Where one turn sends some rows of the set: a few examples, then the rows asked
Z544: [-17   1   1  -3  32  -5  -5 -10   1   8  -3 -22]
Z126: [-27  -2 -30 -21 -10 -12  12   9  13   3 -17   5]
Z419: [ -3  -2  -5   3 -45  16  -7  -1  -4  -7   7  16]
Z379: [-19   1  18  -1   1   5  19  32  -7  20   6  10]
Z917: [  2   1  -6  12  -3  12  -1  -2  17 -32 -32  -3]
Z63: [  1 -24  -2 -12  -8  -5   6  -3  -5  13 -37  30]
Z856: [ 34  14   0  15  -4 -12   1 -17  -3  -4  13  -2]
Z397: [ 17  25   8   6   2  11  26   8   3   7 -16 -27]
Z27: [  3  -4   1   8  -3   5  13   6  18 -33 -33  -7]
Z976: [-19  -1   0  -5  27  -4  -5 -14  -3   6   4 -22]
Z48: [  0 -16 -12 -17  -7   2   9   4  -6  10 -36  35]
Z179: [  2 -17   2  -7  -9   1  11   1   0  14 -30  39]
Z160: [ 36  12  -4  10  -4 -15   2 -17  -4  -9  11   0]
Z547: [ -9  -5  -7   1 -41  13 -11   1 -10 -12   8  13]
Z138: [  2   9  27 -27 -16 -18  13  -6   8  16   7  10]
Z727: [ -7   3 -13  18  24 -15   2   8 -24   4 -23   3]
Z351: [ 21  -4 -21 -16 -24  24  17   5   0  18   5 -11]
Z91: [ 15  -8  -3   5  -6  28  -2 -26 -14   0 -31 -10]
Z98: [-25  -3 -31 -24  -9 -14   8   8  11   1  -8   1]
Z948: [ 14 -15  -8  -1  -9  21  -8 -20 -16   5 -31 -18]
Z202: [-25  -1 -29 -23 -11 -16  16  10  13   0 -13   3]
Z20: [ 14  -8 -17 -10 -30  23  21  -3  -3  22  12  -3]
Z476: [ -9  -4  -1  -1 -40  17  -9  -1  -5 -15   7  15]
Z257: [-10   1  -9  23  18 -21  11   1 -23   2 -19  12]
Z54: [  9   8  27 -33 -11 -12  16 -10  -2  15  -1  12]
Z694: [-25  -7 -34 -23  -9 -11  20   7   7   4  -9  -4]
Z87: [ 17 -10 -22 -16 -23  16  16   4   4  29   6  -3]
Z424: [ 34   5  -9  11  -3 -17  -1 -13 -14  -9  11   2]
Z988: [-10  -9   3   4 -38  16  -7   8 -14 -12   4  13]
Z596: [  0  11  30 -29 -13 -10  10  -8   4  17   6   8]
Z505: [-22   5  11   7   4   8  22  24 -10  12  12  17]
Z368: [ -4  12 -18  25  17 -13  12   3 -22   1 -20   8]
Z175: [-18  -1   8  -4  26  -6  -8 -12   0   3   1 -25]
Z468: [ 16  26   8   6   2  13  32  10  -2   0  -2 -21]
Z92: [ -3  12  27 -26 -12 -12  11  -4   3  23   7   8]
Z561: [-20   3   7   2   0  19  15  30  -3  16  10  13]
Z556: [  3   2  -3   4  -1   5   3  -2  18 -35 -32  -5]
Z794: [  0  -3   1   9  -1   9   1   0  17 -35 -32  -6]
Z543: [ 20  19   9  14   1   2  32   5   0   6  -2 -25]
Z153: [ 29  10  -6  13  -5 -15  -1 -20  -5 -11  16  -3]
Z21: [-17  -4   8  -9  27   5  -2 -17  -6   6   1 -23]
Z962: [ 10  -8  -1   9  -7  18  -8 -25 -17  11 -30 -14]

Z917 moves to Z126
Z694 moves to Z21
Where do these go?
Z87 moves to Z962
Z351 moves to Z948
Z794 moves to Z202
Z379 moves to Z543
Z153 moves to Z476

Where one turn sends some rows of the set: a few examples, then the rows asked
Z220: [  0  26  33  40 -18   3 -14 -11   7   2  26   2   5 -13  12   0]
Z90: [-33  -3   0  19   1   2   4 -28 -23 -14 -17 -14  -5   8 -18   9]
Z723: [-11  29  13  18 -35   3 -12  -9  -8  -1  47  -5  13  -8  -9  -1]
Z66: [-31 -16  28 -13  -8  -5 -33 -12  15   2 -14   0   7 -12  12 -19]
Z921: [ -8  -3   0  19  12  -6 -12 -18  -5   7 -10 -18  -8   5 -36   8]
Z51: [  5 -15   3  18 -20  33   6  -1 -14 -26   1 -17  36   7  -6  15]
Z393: [  0 -24  20  -2 -16  15 -40   4  11 -14  -3  22  22 -13 -12  -4]
Z617: [ -7  21  34  33 -20   1 -16 -17  18  -5  29  -3   8   3  22  -6]
Z197: [ -6  -5  -1  -9 -26  35  10  -6  15  -3   4  -3 -22 -18   0   4]
Z996: [-26  -3   8  24  10  -8   4 -19 -19   0 -19 -11  -6   1 -26  10]
Z759: [ -7  33  26  30 -30   1 -14  -3  -8   2  34  -2  10 -16  -6  -4]
Z245: [-44  -7   2  14   2  -5   6 -22 -20  -6 -10  -7  -5   4 -18   6]
Z582: [-24  -7  26  -3 -13  16 -27  23   7   0   3   9  14  11  -6 -20]
Z279: [  9 -15  -9  21 -35   8   0   3  -1 -12 -20   2  38   8   3  18]
Z435: [ 12   9  -4   3 -13  30 -31 -14  -8  -7   2   2  35   3   6  21]
Z376: [-16  32  23  18 -37   2 -19  -5  -5  -2  38  -6  13   0  -7 -11]
Z421: [-11 -13   5  12 -24 -15   7  20  12   2  19 -26  -3  18  19  -1]
Z744: [ -7 -22  -6   6 -45 -26   8   3   0 -21  13 -13   1 -11   7  15]
Z23: [ -6 -14  -7  16  20  -2 -18 -25   4   3   1 -20   0  12 -27   5]
Z622: [-16 -11   0  -2 -28 -29 -14  -2  -8  -1   8 -41  27   6   4  -5]
Z751: [-14  15 -11  -6 -35  11   6 -18  -5  -3   4   1  -8 -12  27  25]
Z519: [-17 -15   6   4 -25  13 -34  22  -8  -3 -13  13  22 -12   5 -26]
Z729: [-16 -16  -3  -4 -21   1 -16   4  12 -10   0  24 -27 -18  17  10]
Z392: [ -5  -7 -10  11   8  10 -18 -30  -2   3  -9 -22 -11  11 -28   5]
Z167: [ 10 -19 -14  15 -22  -2 -26  18 -20 -22   9  -4  31  11  -6  17]
Z514: [ -8  18  33  34 -10  11 -14 -21  12  -6  28  10  12  -8  22   4]
Z714: [ -3  -7 -15  -7 -43  15  -6  -3  19   4 -17  16  -8 -15  -8   6]
Z166: [  2 -20 -16  16 -37 -18 -10  14  12  -1   3 -20   3  -6  27 -12]

Z392 moves to Z617
Z220 moves to Z996
Where do these go?
Z723 moves to Z23
Z421 moves to Z51
Z622 moves to Z435
Z166 moves to Z279
Z729 moves to Z744

Where one turn sends some rows of the set: a few examples, then the rows asked
Z977: [-32   0   9 -19   7  27   1   3 -41  -8  11 -32  -9  22   2   2  -8  29
   6  13  -5 -41   0  14 -16  -7   5  14 -11   3]
Z719: [ 15   4 -22 -22 -10 -22 -12 -22  -4   2  16 -19 -21 -14   0 -23 -14  -3
  -5 -10  26  -7   5  10 -35 -19  24  31 -13  -9]
Z803: [  1  15   5  18  -1  -3  -2  24 -26   2  -5 -37  31  -8   7 -23 -24   2
   1  11  -2  35  -5   0   3   1  20  36 -12   8]
Z49: [-11   6  21 -39   7 -21  -1  10 -33   9  24 -33  -1  27  -9 -27 -19  31
   8  -3   7  33   8  24   3   4   8   0  11   9]
Z926: [ -6  13 -11  10   0 -35  21  23  -9  11   2 -10  12 -21 -11  -6 -28   2
   2 -10   2  16   7   7  21  19  10   0   3   2]
Z214: [ 13  21 -18  -5  14 -11  10 -23   3  15  40 -29 -19   7 -14 -12  18  11
  -4   2  34  -7  -5  21 -12   0  32  34  10   5]
Z897: [-47  11  -7 -12  11  16  18  11  -3   5   6 -27 -37  20   3  14  -7  13
   0   4  -9 -35   2  15 -13   6   2  16   2   4]
Z880: [-30   8  23  -2  -1 -17  19  18 -16   1  24 -13 -21  -9   9   1 -30  13
   7 -23   6  38  22  25 -14   9  19  17  20   4]
Z738: [ 28  -2  -1  25 -11   5   2 -16 -24  -5 -20 -25  11  23 -10   8  12  21
  -9  -1  25   9 -10  10 -20  -2  10  12  -7  12]
Z876: [  1  21   3 -16  29   0   7  -4  -1  18  -3 -34 -28  19  10   2   8  22
   5  -8  26  18  -6 -13 -11 -18  36  17 -35 -22]
Z984: [-33   4 -10  10   6  28  10   8 -16   3   5 -34  -1   5   7  15   1  15
   7  13 -11 -36   6   9  -9   6  14  39 -26   7]
Z360: [  6   7   0   0  -8  -6  -5   9 -13  -1  14 -28 -21  41 -12 -38 -12  11
 -10 -10  -5  29  -7  35  12  -8  18 -19  -1 -20]
Z273: [ 10  25 -19 -12   6 -15  -7 -13   7  10  18 -34 -27   0  -4 -30   6  -8
 -13   6  26 -10 -14   3 -20 -25  24  25   8   0]
Z44: [  8   6 -29  24 -11 -18  21  14  -3  14  21 -19 -27  13 -18  -6  -8   2
   2 -10 -11  35  15  40  10  14  12  -2 -16  -4]
Z749: [  2  -4  18  16   6 -11   6  15 -21 -11  37  -8 -26  19   0 -16 -16  27
  19 -25 -18  28  10  23  -7  -1  34  28 -16 -18]
Z782: [-32  -6  -6  -6  -8   8   6  -4 -11  -4  -3 -22   0   5   0  -4 -14  14
   9  -4 -11 -51   1  15  -4  14  -6   6 -15  -6]
Z603: [ 24   3  -5 -22 -11 -12  13 -19 -22 -12  -6 -10 -26  28 -19   3  -8  28
  21  -4  14  14 -10  10 -34  -1 -12   1 -11  13]
Z235: [-28   6 -28 -28  -3  27   3   6 -12   9  -9 -37 -14  20  -3   6 -14   6
   1  22  -4 -33   6  10  -4   0   1   7 -27   2]
Z139: [ -8  12 -11 -34  17 -15  -5  46 -23  -4  -6 -20 -10   8 -11  -8  -8  11
   2   6  31  -7 -20  13  33   1  -6   2 -12  16]
Z198: [ 19  19 -17  18  12   5  13  36 -30  -5  22 -14 -34  28 -11  -2 -19   9
  -4  15 -15  40  -4  16  -4  -9  25  23 -16  -3]
Z116: [-25  -2  -3 -24   7  -1   5  39  10  -5  -3   1 -21   7  -7  15  -9  10
  12 -20  35   2   9  21  28  20  22  20  -7  13]
Z249: [-18  -2   2 -15  -4 -21  -6  20 -27  -3   5 -40   9 -16   4 -19   3  15
  25  -8  24   2  -8  33  14  13 -19  21 -26  21]
Z61: [ 27  17 -25   1  15  -2  12 -16 -30  -2  33  -9  -9  -6 -13   3  -7  14
 -10  10  40 -14  -9  17 -21  -3  30  34   7   1]
Z431: [ 11   2   0  24 -10  -8  -8  10 -39  -4  21 -24   2  -6  -1 -29 -14   7
   3  -7 -11  24   7  18   6 -19  29  -3 -35 -24]
Z643: [-23   6   4  -3  -4  26  -1  39 -20 -16  -6 -14 -16 -20  12  16 -13  -7
   5  -1  36  19   5  17   2  -5  19  29 -16  19]
Z164: [ -1  14  -7 -28   8  14   0  32 -15   9  -2 -22  -1  35 -11  -4 -33   6
  -6  15  13  47   9   4  12   1  37  23  -6   4]
Z904: [ 27   4 -16 -17   3  -7  -9 -17 -16 -15  17   0 -12  10  -6 -14 -25  14
  -6  -8  31 -14 -10  13 -31  -1  32  44   3 -14]
Z69: [-29   5  28 -11  -2  14 -14  25 -19 -28   1 -31  -9   7  20 -21  -7  13
  15 -10  25  15 -22  29  -6   3  -1  36  -1  18]
Z903: [ 14  23 -14  -5   9 -24  23  -6   7   0 -10 -10 -28  -5  -2   1 -12  11
  29 -11   3   6 -17 -20 -18  -1   2  13 -36 -10]
Z487: [ -6   7  20  22  15  -5  12 -12 -15  10   2 -26 -17   7  12  14  23  27
 -15 -26  33   7  -1  14 -16 -12  26   4  -1 -11]

Z198 moves to Z44
Z876 moves to Z903
Z977 moves to Z984
Where do these go?
Z904 moves to Z61
Z69 moves to Z643
Z164 moves to Z926

Where one turn sends some rows of the set: a few examples, then the rows asked
Z552: [  8   0   6   8 -15   9  27  -3 -17   8  -8 -20  -2  -7   0  40  17  -5
 -12   0 -18  -1  -6 -34   5  -8   1   6  -6   6 -34 -11  -3 -15  14 -21
  -6  -2  -4  -9  13 -10  10   0   7   2  -6 -10   8 -17 -30   9  13 -37]
Z155: [  0  24  41 -39  19 -15  13   2 -47  11  14   7   6   2   1  14  -4  -4
  10  24  -4 -20  17   8   4  26  18  -4  15  -2  -8 -15  -8   3  20  15
  33  -3   5 -15   6  -1   4   4  -2 -12  13 -12   5  -6   0   6  19  14]
Z348: [ -4  39  19 -33  15   6   7   7 -15  -3  -8  13  -3 -14 -14  11 -20   4
  10  15   5   6  -1  20   4  36   5 -11  15   7 -21  -1   4  -3   3 -25
   7   1 -22 -10  12   5   0 -38   2  17  -3  18  10   1   3 -16   3  11]
Z309: [ 10  -6 -21  17 -16   1   7  10  15 -23   9  14 -20 -25  20 -12  24 -17
  -1   8  -8   0  -4 -15 -25   3  11  21  27 -16 -18  -7 -20 -10  30  -5
  -4 -28  -5  -1  -5  -8   3 -13  -9  15   3  -9 -12   6 -31  -6  -1   1]
Z541: [ 25  15  19   3  -7   8  -1 -11  25  14   3 -13  -7  -3   2  30  20 -11
  24   7   0  41 -16  -3  10  10  -1  -8  20  19 -17  10  -6   6 -11  18
 -19  -2 -20  23 -19  33 -28   9  15  -8   6   8  37  10  -1  11   8   0]
Z665: [ 12 -21 -17  -7 -21  -5  27  -5   8  11  17  27  -7 -29 -14 -26  -9  21
  15   9   1  30  -8 -15   0  12 -14  -2  22 -10 -30  12  -2   1  12   6
  -7 -10 -17 -21   9  -8   8   1  12  35  15 -22  14   0  -8  -2  18  32]
Z835: [  3  -1 -26   6  -2 -18  14 -24   0  -7  32  17 -21 -13 -21 -11 -11  17
  16 -18   4   3  13  28 -26   7   2 -21   3 -27  -2  23 -11  -7   0  24
 -13  -8 -20 -19   6   2 -12  -9   0  33  24 -13   7  14  -6   8  11  28]
Z485: [  5 -14  -8   2   1   9  40 -30   3 -12  29  29   1 -17  -2  -9  -6   3
  28  -7  20  -3  14  -4   3   0   2   6  35 -10 -17  -6  -4  14  26  26
 -26 -20   2 -13  -3  -7   1  15  -6  14  15 -12  25   1 -15  23  -5  13]
Z899: [ -7 -35 -20  18  -3 -13   1  17  18 -25  13 -16  14 -15   7 -28   1   3
   7  14   7  -2  -1   5  -3 -15  -3  -9  -2 -15   3  32 -30   4  17   8
  -6  -3 -17  10   5   9   6 -20  13  19   9 -33  13  15  -1   3  24  -2]
Z599: [ 14  10  -1  19   3 -10  10 -18  -6  21  10 -15 -27 -24  -2  25 -21 -23
 -18  31 -31 -13 -23   4  -4   8   9   4 -18  19  -7  11   2 -10  -7  -3
  -1  -6 -18   3  19   7  -7 -12   7   1 -30   7 -14 -18   4  15  36 -11]
Z142: [ 17  25  25   2 -16 -13  -6 -26  -6  18  17 -24   3  19  11  17  20  -5
  15 -26  -5  14 -10  -6 -26  -1   3  -5  -1 -13  21 -10  -3   9  -3   8
  34  -3  29  17   0 -12   2  28   2  -8 -13  -1   3  17   6   1   2  -2]
Z765: [ 18  23   3  11   4 -10 -15 -23  -2  18  -7 -35  -7  11  -4  30  19  28
  12 -14 -10  31 -26  -3  -8   1 -12   6   0   1  19  11 -22  17  -2  19
  22  22  -8   7  -5  18 -17   4   1  10   2 -30  10  13  -2  19  30   2]
Z740: [ 11  20  18 -49   1  13   8 -14 -33   6  25  16  18 -11 -14   5 -11   1
  -2  25  11  -5  -2  -3   2  17  18  -4   1  21  -3   6  -4   6  28 -21
  -1  -4  12 -14  -8   7   0 -21  -1  -3   3  14  31 -11  11   9  25   3]
Z143: [  5  -9  14  35 -13   6  19  -8  22 -24   6  -4  32  -6  -1 -23   9   7
  14  19   2 -24  -5  -4 -19   3   7  29  14  -7  -2  26 -31  -4  -2   8
 -23  -5   1  -8   5   6 -10 -22   1   0  11 -29  17 -17  -3  17 -10  -7]
Z378: [ -3  -5  10  17   1   6 -22  36   9  15  -7   1  14  -1   6  17   1  -4
  27 -20   0  -3 -16  -7  24   7  -3   8  26  18 -10   9   0  36 -11  -6
  16  15  14   5 -11 -27  -1  11   0 -20   2  -7   6 -21   1 -11  13  32]
Z295: [-18  35 -14 -28  16 -13  13   7 -49   4   2   2   3  -5   4   3 -11   0
  13  -5 -19  11 -11  -8  20  -1  -7  -9  -1  12 -27   7  -9  13  -2  -6
  28   1  -5  -8  -4  28   6   1  -2 -15  13  -4   9 -21 -15 -22   9  15]
Z908: [ 20   9  -5  16  14  13 -27 -10  -1   3  -6   3  -8  10  -6  34   8 -26
   6 -44  23  -9   2  20  -9   5  26  -5 -12  14   5   5 -11  21   4   5
 -14  11  -9   0 -15 -30 -18 -22 -11 -18   4   6   8   1  -3  12   8  29]
Z896: [-14  35   0 -33   8  -5  17  13 -31 -14  20   8  10   2  -2  31  -4  -6
  31  -7   9   1  -7  22  10   2  13 -21   0  24 -24   1 -22   4   0   1
  -7  15 -23  -3  -9   9 -20 -27   8  11  18   8  15  -8 -18   1   9  -7]
Z780: [  5   4  21  31  17   2  21  -3  -6   9   2 -14  -2   3   0  36 -12  -5
  11  16  -5 -35  -5   9   5  10 -11   5   3  -3   3   0  -3   6 -20   1
  -8 -11   0   2   6  19  -8  -6 -18   6   2   3  13  -2 -13   7  16 -56]
Z698: [ -4  -4 -32  26 -19   8  -5 -21  10   6  -5  10 -23 -10   1  -5  12 -12
 -11  17 -21 -31  -1   8 -19  26  27  18  26 -19 -18  11 -17  17  23   8
   2 -10 -11 -20   9  -7   0   1  12  -6  -6 -29 -15 -16   3   8   7 -15]
Z122: [  0  -5 -15   6   5 -32  20 -10 -10  24  38  12  -2 -13  -6 -33  -7  25
  13 -37 -16  -4   0  17 -16   1   9  -1  38  -6 -15   7  -3  -3 -10  15
   8 -10  -5   1  -9 -17 -20   3  15   8  22 -19  12 -17 -20   2  21   9]
Z307: [ -2  -7   6  21  10  -5  20 -31   1  -8  25  15   0 -21   9 -17 -13   4
  35  10 -16   0  -1  32  -2  32  -5  10  27 -10 -18   0   1  11  -6  18
  -5 -10   0 -26  13 -31   1   3  14   2  -9 -42  18  -7  -4  21   4  23]
Z30: [ -9   2   3   2  15 -11  27   9   4  -6  48 -20 -12 -23  10  49  30  -3
 -22  10 -16  -6   4  -2  -3   1   5 -12  10   4  -1   0   0 -38   4   4
  14  -8 -13  21  26  11  -6   9  -6  -4  -7  -3   4   3  -2   0  15  -5]
Z43: [ 23  -1  -8  -7   8   7 -27   1   5  13  10  16  -3  -9 -15  33  14 -12
 -14 -23  25  -5   8 -12   5  -4  27   1   1  11  20  17 -14  14  28  14
  -8   3   3   6 -32  -6 -11   7 -15  -5  16   9   8  10   3   0  29  37]
Z857: [ 17  25   3   6 -30   7  -7 -18   7   2 -18   2 -25   2  -2  24   7  -7
  12 -28   0  35 -17  -5   7  -7 -24   0   2 -15  -2   1 -22   9  -1   1
  19  -2 -28  15 -13  29  -8  30  12   1  -2  15   2  -4  -3  -3  31   1]
Z340: [ -8  14   8 -27  24 -13   9 -24 -48   1  15  18  11 -11  -4  23   7  10
  -4   7  -7  -1 -15  32  17  22  -5   6 -32  13  -2  -3 -30   6   3   9
  25  12   4 -11   7  25   8 -13  -5  -5   6 -22   8   3   1  -3  11  19]
Z240: [ 10  -7 -36   2   4 -12   8 -55 -17  12  10  31   4 -21  -1 -43 -12  -6
  12 -30  -3  -8  -8  12   4   7  11   7   0  -3  -3  14   1   8   4  13
  -2  -1   6 -21   6 -23  -4  -1  11   8  -8 -25  11   4 -15   6   6   0]
Z668: [ 15  -5 -23   3   4  23  -9 -14  11   3 -10  13   3  -2  -3  44  21 -19
  -2 -20  26   0  -3  -5  18  11  13  -2 -20  13   3  16 -14  25  13  11
  -8  13   5 -12 -12  -9  11   0 -11 -21   0 -20  14  12   2 -10 -11  41]
Z713: [ -7 -51   7  29  -7 -18  -2 -15  -3  12   6   4   4 -15   1 -48  20  -5
   5   0   2 -32 -14   9   4   6  12   5   0  -1 -12  21 -22   5  -3  12
  -2  -1  -2  17   5  17  -5  -6  11  -1  24  -8   3 -12  10  15  17 -18]
Z945: [ 18 -10  38  12  -8  -3 -15  43  16   5   1   6   3   4  -2  28   5  -5
   9  -3   0  11   9   6   6  16 -11   7  10  -1  -7   9 -17  13  -8  14
  20   1   1   1  -2 -13   1   7  -3 -23  16 -16  14  -9   1   1  14  66]
Z837: [ 30  -6  21 -15 -14  -5 -23 -19   5  21   1 -27 -15 -15   6  10  21   3
  16  -9   0  21 -10   5  11  17   4   2  12  15  15  10   5   7  24  -3
  21  -1  26  19   3  -6   1  -4  15 -18 -21  -4  42  21   3  35   6  -9]
Z375: [  7  26  21  -3 -20   2 -14 -13  29   4  -3  -2   0 -13  -8  34  -8 -18
  13   8  -1  25   7  13   9   6   8  -3  19  -3   0   4   8  15  12  11
  -1  -2   0  26  14   0  -1  20  33  -4 -37  13  16  22  18  14  -6   0]
Z32: [-14  -9 -34  33  10 -12   2  -3   2  12  28  -2 -16  -3   9 -15  11 -11
 -22   7 -18  -4   7   7 -44  -7  20  -5  10 -17 -29   1 -17  15  10  15
   1 -26 -14  22  11   4   2  -9   7  -5   7 -12  -9   7  -6   4   1  10]
Z440: [ -9   3   2  14  -4  -6  -4   9 -13 -17   5  -9   1 -13  -5  25  15 -12
   2  25 -18   8   3 -22  10  -7 -28  -1 -18  -8   9  27  -1 -18  -4 -11
   1   6   6 -13  47  16   0 -11 -23  17  -8 -10  22   9  -5  11   4 -16]
Z700: [ 18 -12  -1 -14  -3 -15  20  10  -8  25  10   4  -3  -6   1   1 -15 -28
 -20   9   2 -18   0 -16   9 -13  -4  -7  -4  10  10  20  -4 -16   0  14
  24  -5 -17  25  32  27 -21  -5  -4 -10  -4  -2  23   0 -11  10  25 -32]
Z228: [ 23  -2  15   7   2   6 -27  29  22  32 -10   3  15   7  -8   4  -9   2
 -11 -10   8   8 -10   7  -3  23  -3  -6   9   3   0  21   1  15 -19 -12
  19   7  -9   2 -11 -24  -3 -11  13 -14   1 -13  10  -1  12 -29  34  38]

Z541 moves to Z375
Z240 moves to Z122
Z908 moves to Z228
Where do these go?
Z700 moves to Z30
Z32 moves to Z899
Z155 moves to Z340

